4  0  4  4  9 result: 4

 53   53  156   60  249
116  129  145  137  178
result: 156

5492  3008  5087  5004  5712
3461  9097  4599  3476  6165
result: 5087

72  23  26  25  80
61  81  93  20  68
result: 26

25  47  23  32  78 result: 23

46  68  49  77  64
67  50  51  64  60
37  81  93  18  31
result: 49
---
[[-14 -32 -39  24 -54]
 [-60 -47 -31  12  69]] yields -54

[[ -1  17 -26  -9   4 -43  -3]
 [  4  18 -29   1  -1 -40  -2]
 [ -7 -37 -66  33  10   9   2]] yields -3

[-29  16 -30 -41  33 -71 -20] yields -20

[-53 -90  -4  27 -59] yields -59

[[-34  55  49 -26  58]
 [  0 -22 -30 -80 -60]
 [ 80  -4   2   8 -75]] yields 58

[-62  67 -33 -13] yields -13
---
[-87 -82 -50 -52  88   2 -31] Answer: 88
[ -4  34 -31  73] Answer: 34
[ 33  68 -49  13  -7] Answer: -49
[-82  35 -52  50  -2] Answer: -52
[ 49  36  33  67 -47  21   5] Answer: -47
[-17  68   0  -9 -13] Answer: 0
---
[-39 -85 -41 -21 -63  19] result: 19, -85

[[  1 -76  12 -25]
 [ 28   5   0  53]
 [ 22  31  14   2]] result: 53, -76

[[ -5   9  -2  18   7   0]
 [-39   7  66  10   6   0]] result: 66, -39

[[ 65 -48   8  66  20 -19 -38]
 [-13  30 -24  -4 -67  75  -1]] result: 75, -67

[87 44  9  4  5  2] result: 87, 2

[[ 50  85   4 -37 -65   6]
 [ 25   8   8  80  13   7]] result: 85, -65

[-14 -54 -45  90  15   6  37] result: 90, -54
---
[  3 -76  20   6 -58]	20, 20

[ 85  15  33  25  56  16 -55]	25, 85

[[ 18  11  -3  11  16]
 [ 59  -6 -15  18  -8]
 [-19  10  80 -46  25]]	-15, 80

[ 77  26 -49  21  75 -18  61]	21, 77

[  5  40 -66 -21 -46]	-66, 40

[-23  -9  39  38 -47  -7 -80]	38, 39

[68 -2 35 55 -7]	35, 68

[-64  80 -33  87  10  47  -8]	87, 87

[ 36 -29 -23 -36  69 -60  82]	-36, 82
---
array([-40, -45,   2,  80, -11, -58, -24]) ⇒ 80

array([-33,  89, -81,  62,  82]) ⇒ -81

array([ -3, -53,  -7,  76,  23,  55, -63]) ⇒ 76

array([[ 38, -13,  19,  24,  30,  67,  24],
       [ 41, -10, -46, -32,   0, -52,   2],
       [-52,  11, -15,  16, -58, -48, -14]]) ⇒ -32

array([  5,  -1,  -8,  30, -35, -36,  66]) ⇒ 30

array([-42, -63, -90,   8, -21, -52,   3]) ⇒ 8

array([ 16,  62, -50, -21, -88]) ⇒ -50
---
-0.096  -0.140   0.042   0.138 => -0.096, 0.138

 -96.884    20.829   147.326    -6.778  -187.211   -71.512   -39.042 => -96.884, -39.042

 -88.8  -162.0     6.9   -12.1   115.2    16.2 => -88.8, 16.2

-0.067  -1.500   0.576   1.283
-0.824  -0.417  -1.371   0.742
=> -0.067, 0.742

-14.25   11.22   20.34   -5.86    3.27
  6.04    9.09  -12.75    7.97    2.84
 -6.39   -0.40    7.36    3.01    7.36
=> -14.25, 7.36

   3.143   122.843    26.459   -52.525  -128.398  -180.139   108.777 => 3.143, 108.777

-0.06   0.01   0.13  -0.11  -0.14 => -0.06, -0.14
---
-33   -1  -72  -43   38   21    0 Answer: 21

-11   15   47   13    8   75   38 Answer: 47

-40  -71   87   -6   54 Answer: 54

  2  -21   -3   39   -7  -79 Answer: 2

-74   33    2  -68
-44  -23   29  -25
Answer: 29

 12  -19  -15   11   22   -9
 64  -27   44  -44  -34  -40
Answer: 44

  0   33   44   52  -52  -67 Answer: 44
---
-173,681,-862,-201,-651 | -173
9696,2230,8141,3777 | 9696
2,7,3,7,7,0,5 | 2
8,779,531,550,369,455 | 8
5,1,8,5,2 | 5
482,546,152,997,258,656,309 | 482
962,416,95,529 | 962
---
[ 0.00  0.13 -0.08 -0.10]	-0.10
[-1.5 -1.6 -1.0  1.4]	1.4
[ 0.58  0.18 -1.13  1.31]	1.31
[ 11.550 -12.622  -9.601 -15.425]	-15.425
[-0.3  1.7 -1.1 -0.5]	-0.5
[ 14.9   8.0 -13.8   1.0]	1.0
---
[[25 34 83 52]
 [ 3 43 97 41]
 [33 48 57 45]] value 57

[[41 72 46 11 65]
 [57 61  6 50 22]
 [40 66 34 91 46]] value 34

[[2 6 8 3 2 7]
 [4 6 5 4 3 4]
 [3 5 3 4 3 4]] value 3

[[61 33 75 59 81 36 56]
 [45 31 31 60 62 44 13]
 [51 32 52 65 76 33 25]] value 52

[[235 549 286 484 321 546]
 [190 805 289 451 360 613]
 [400 656 187 547 110 917]] value 187

[[78 33  3 12]
 [78 36 34 11]
 [78 29 61 74]] value 61
---
-12	5	-21	62	-67 Answer: -67
65	-87	-17	66	39	-20	80 Answer: 80
11	74	54	-2 Answer: -2
-63	61	-71	2	-75 Answer: -75
25	-10	-44	11	72	-64	76 Answer: 76
55	-12	-54	-60	-88	30 Answer: 30
---
199,186,76,10,15 yields 199
-455,-814,-765,-280,733,587,-605 yields -455
-459,-532,-162,701 yields -459
3,1,5,4,7 yields 3
0,98,25,82 yields 0
9,2,14,-27,27,-24,-11 yields 9
